In the rows, 128 means zero.
M: 4 groups of rows, each row roughly a mix of its group's hidden directions:
M (136 x 10):
[[142  96 148 160  92 137 149 139 134 157]
 [139 144 118 114 130 153 168  82 108 128]
 [136  95 120 112 131 117 158 150 164  95]
 [141 189 132 128 120 129 140 102 152 129]
 [125 167 124 118 120 104 112 147 178 128]
 [165 144  89 112 117 149 101 151 113 128]
 [101 134 100 169 121 118 104 140 145 160]
 [100 112 121 158 163  93 111 145 123 147]
 [120 156 121 149 152  94 155 137 166 120]
 [125 132 157 132 136 145 162 118  87 163]
 [133  73 123 132 121 107 133 147  94 142]
 [125 117 127 130  98  86 117 141 176 129]
 [125 135 107 139 152 114 132 100 171 166]
 [171 135 142 100 125 173 111 113 133 129]
 [118 163  92 145  95 131 120 122 164 129]
 [119 126 157 122 174 104 149 149 100 138]
 [136 132 150 132 127 151  92 132  74 130]
 [138 167 117 132 161 108 148 121 155 158]
 [130 103 157 116 121 143 153 104  85 106]
 [ 91 165 104 114 108 133 111 118 150 104]
 [ 93 134  84 116 121  95 137 128 149 108]
 [115 166 109 121 121 138  94 134 149 168]
 [145 136  93 172 116 126 151 134 112 158]
 [150  75 127 121 109 136 120  91 140 139]
 [110 158 117 177 136 147 135 145 115 156]
 [152 140 137 114 165 121 118  84 136 158]
 [146 106 168 111 141 162 126 111 101 109]
 [107 131  82 128 144  95 128 131 161 109]
 [130 134 113 158 140 116 131 143 189 131]
 [106 141  86 110  97 117  93 120 123 113]
 [132 126 112  96 112 144 153  88  92 122]
 [136 112  87 135  87 120 138 104 102 113]
 [121 148 113  94 155 124 122  80 106 127]
 [152 130 170 119 116 133  92 127  90 126]
 [178 112 156 125 147 133 145 101 114 114]
 [ 97 135 154 102 179 114 139 120 127 137]
 [109 133  87 162 133 100 144 124 124 161]
 [128 109 108 147 166 105 134 151 164 148]
 [145 138 169 126 141 163 108 132 165 140]
 [105 130 124 126 171  83 139 138 150 144]
 [ 95  95 127 134 127  96 167 121 117 149]
 [143 115 115 150  84 152 106 139 162 119]
 [123 153 163  87 118 113 128 113 158 107]
 [110 133 130 160 118  98 130 175 152 115]
 [130 139 130 106 149 155 138 120  75 104]
 [101 140 164 120 174 125 144 143 147 115]
 [112 175 135 124 129 130 170  96 118 124]
 [154 109 181 128 147 155 138 145 126 133]
 [170 129 169 107 144 122 121 100 139 145]
 [129 172  96 146 102 110 129 105 149 138]
 [141  94 135 164 118 140 126 158 163 147]
 [126 140 135  89 122 138 167 112 108  91]
 [121 125 109 149  73 149 116 156 122 116]
 [120 153  77 144 119 100 124 152 138 144]
 [143 171 151 138 134 142 141 124 176 125]
 [146 189 134 118 122 129 132 103 151 122]
 [119 150 167 110 162 127 136  99 157 122]
 [120  86 123 153 102 128 150 128  86 128]
 [118 142  83 159 137 108 119 152 146 153]
 [ 92 122 122 128 161  89 152 136 150 111]
 [ 89 120  97 135 154 102 163 124 118 136]
 [146 133  99 131  93 124 131 103  91 159]
 [ 93 145  95 150  90 120 144 132 149 120]
 [ 97 133  73 133 123  94 130 118 133 120]
 [107 131 121 132 163 114 173 121 107 159]
 [149  86 148  95 109 134 142 124 149 103]
 [166 102 154 116 156 124 131  98 130 155]
 [170 114 108 148  91 132 112 124 136 158]
 [126 128 145  67 124 129 104 114 128 104]
 [152 136 171 103 104 126 106  97 117 138]
 [121 158 165 147 114 156 165 110 130 125]
 [125 159  93 151  81 133 124 143 115 122]
 [130 107 154 139 115 135 155 150  77 117]
 [137 111 167 152 153 150 108 144 161 131]
 [ 96 130 108 136 112 100 169 105 112 148]
 [135 122 143 105 106 173 114  93 103 127]
 [124  86 125 140  92 135 129 157  92 122]
 [129  91 169 100 123 138 114  97 112 129]
 [163 153 173 130 139 138 150 110 131 149]
 [161 142 167 116 150 153 125 100 134 150]
 [137  93 172 127 146 151 138 149 134 101]
 [108  86  98  99 114 148 131 104 128 110]
 [135 150 131 104 154 122 139  72 131 144]
 [114 132 122 142 158 113 174 119 110 165]
 [ 95 133 146  94 130 111 153  87 132 114]
 [140 158 143 139 149 119 119 158 134 177]
 [161 119 170 124 132 159 104 152 142 138]
 [158 103 177 132 150 147 139 147 136 124]
 [131 129 108 142 155 122 148 103  78 149]
 [ 75 171 128 112 137 137 131 130 130 112]
 [162 120 157 135 159 168 133 129 104 138]
 [126 130 141 120 125 132 153 105  68 147]
 [100 135 129 163 149  91 123 157 153 131]
 [106 169  97  94 147 119 109 125 139 142]
 [134 179 159 128 131 168 119 133 134 128]
 [130 174 145 106 135 105 148 131 102  99]
 [124 112 125 106 128 121 139 112  64 134]
 [103 135  85 122 146  79 138 119 133 128]
 [123 102 115 148 112 106 130 165 173 121]
 [137 112 150 111 114 165 128 131  82 104]
 [142 143 153 116 138 130 148 160  95  88]
 [ 79 108 115 132  93 148 107 138 117 117]
 [ 85 142  94 126 101 117 147 142 122  99]
 [105 127 135 122 165 114 107 176 146 119]
 [159 164 151 132 151 138 110 144 165 131]
 [100 123 101 156 122 110 172 128 101 121]
 [ 83 153  86 127 114 121 151 120 125 116]
 [134 103 154 107 103 153 104 131  94 103]
 [113 135  99 136 112 101 167 110  92 135]
 [119 144  79 150 123 116 116 153 156 150]
 [ 79 115  84 143 115 118 116 138 131 141]
 [158 130 138 160 141 128  98 176 127 133]
 [125 110 157  93 149 131 110 129  94  95]
 [177 131 130 136 104 141 140 106  89 133]
 [148 122 144 134 137 116 172 105  85 140]
 [115 184  95 124 117 124 129 100 136 129]
 [132 132 139  98 123 140 158  74 108 127]
 [142  89 143 139 107 122 101 171 137 116]
 [132 115 156  94 117 144 130  76 132 140]
 [116 157 128 137 146 124 135 156 150  77]
 [170 132 152 125 161 129 121 146 166 139]
 [169 136 178 130 132 132 113 116 127 155]
 [124 127 135  97 116 160 128  95  85 113]
 [138 145 127 121 147  92 138 103 173 150]
 [106  82 123 114 123 123 125 107  82 130]
 [141 158 143  89 138  87 124 103 127 115]
 [125 108 116 126 113 139 164  95  82 130]
 [139 136  77 160 121 122 137 145 103 149]
 [155 117 162 135 138 156 113 153  89 119]
 [103 141 116 118 110 104 170  88 122 134]
 [134 163  96 156 142 116 121 153 156 149]
 [128 110 136 155 144 124 129 170  89 101]
 [ 89 147 141 127 141 129 152 151 110  87]
 [141 100 178 120 132 156 138 138 115 100]
 [144 130 120 129 132 119 108 141 184  93]
 [162  96 162 148 120 136 119 157 151 139]]

the one row of each list that fits no group (the others fit one group, some only roughly):
  j449: [138 160 107 114 129 110 155 108  82 119]
  j794: [138 175  90 116 131 105 114 116 152 135]
  j219: [125 153 121 130 132 105 175  92 103 121]
  j813: [124 181 116 123 161 112 129 121 147 102]
  j852: [132 171 139 115 139 146 157 115  88 114]
  j587: [173 134 159 151  92 147 119 119 127 135]
  j430: [102 134 138 103 115 124 152 133  75 110]
  j467: [113 121 122 132  83 126 142 102  93  97]
  j273: [139 131 148 146 156 137 133 145 162 175]
  j547: [132 115 144 162 103 116 103 177 125 127]
  j198: [134 176  98 103 121 114 101 110 140 139]
  j904: [105  97 107 130  86 125 122 155 141 102]

j430
  j362: [116 164  78 128 126 104 103 140 140 128]
  j786: [136 152 131 161 125 106 133 120 162 171]
  j216: [104 145  98 109 127 112 164  93 106 124]
  j11: [107 140 117  92 143 144 104 103 131  88]
  j308: [169 139 162 127 163 131 134 111 135 156]
  j304: [130 106 139 119 137 123 148  94  73 131]
  j171: [126 126 133 155 146 143 171  91  99 137]
  j784: [143 156 109 117 118 169 138 100  93 135]
  j746: [143 150 145  72 109 120 114 122 143 107]
  j305: [115  95 115 154 112 106 123 172 138 148]
  j502: [121 165 106 108 129 128 149  96 167 134]

j784
  j345: [159  90 146 149 146 150 100 147 131 146]
  j214: [119 122  87 154 126 152 104 163 115 148]
  j501: [142 186 130 108 149 124 136 116 156 119]
  j816: [111 153 121  94 101 147  84 124 117 123]
  j77: [166 119 140 120 165 127  94 140 159 129]
  j892: [108 139  98 120 143 119 103 145 179 117]
  j483: [137 143  90 139 117 109 105 126 176 143]
  j400: [123  73 157 133 126 155 103 135 126 119]
  j122: [136  70 149 143 103 132 151 118 126 135]
  j10: [123 166 117 130 163 119 175 136 128 113]
  j714: [ 98 138  91 124 110 119 117 154  92 104]

j214
  j839: [ 93 123 120 148 113 116  93 171 141 128]
  j403: [145 132 112 140  96 146 108 103 164 159]
  j364: [101 120 106 149  92 130 113 134 158  93]
  j74: [151 152 151  96 145 118 124  85 109 137]
  j127: [133 106 134 143 107 144  88 158 166 126]
  j560: [135 160 123 131 123 129 125  95 174 161]
  j931: [147 121 102 159  91 122 114 158 140 154]
  j521: [113 125  89 131 146  90  91 138 148 134]
  j743: [137 103 156 100  78 143 128 117 125 111]
  j82: [163 130 153 136 117 170 107 150 115 105]
  j326: [ 90 110 135 130 116 108 167 100 102 121]

j839
  j708: [140 120 162 107  96 156 121 124  91 111]
  j972: [118 127 136 145 141  92 128 153 181 125]
  j20: [121 162 135 144 159  97 154 137 143 159]
  j209: [119 104 121 146 116 144  86 160  95 120]
  j599: [ 94 127 111 119 106 140 133 124 108  75]
  j236: [135 138 122  83 103 133  94 115  97 114]
  j820: [162 119 167 112 137 162 152 105 123 131]
  j883: [156 124 177 133 109 154 139 119 112 103]
  j984: [107  93 110 149  91 132 120 163 131 110]
  j594: [143 141 155 126 115 175 131 119 112  89]
  j642: [ 68 112 124 121 137 108 151 143 116 122]
  j967: [130 126  93 154 142 102 123 140 154 171]
  j678: [113 150 114 150 133  87 133 144 170 143]

j972
  j70: [117 103 112 148 135 142  87 160  96 123]
  j186: [131 159 113 136 118 104 161  86 104 123]
  j100: [154 124 130 145 143 133 107 152 158 175]
  j461: [131 183 145 119 147 124 141 109  95 129]
  j711: [178 145 136 134 129 151  99 127 162 134]
  j462: [113 114 131 136 116 119  91 160 177 132]
  j806: [146 131 109 141 138  94 150 117 100 171]
  j252: [152 112 119 118 126 123 129 116 184 160]
  j734: [120 127 165 133 141 136 179 118 120  97]
  j707: [169  93 140 137 154 117 117 150 157 124]

j252
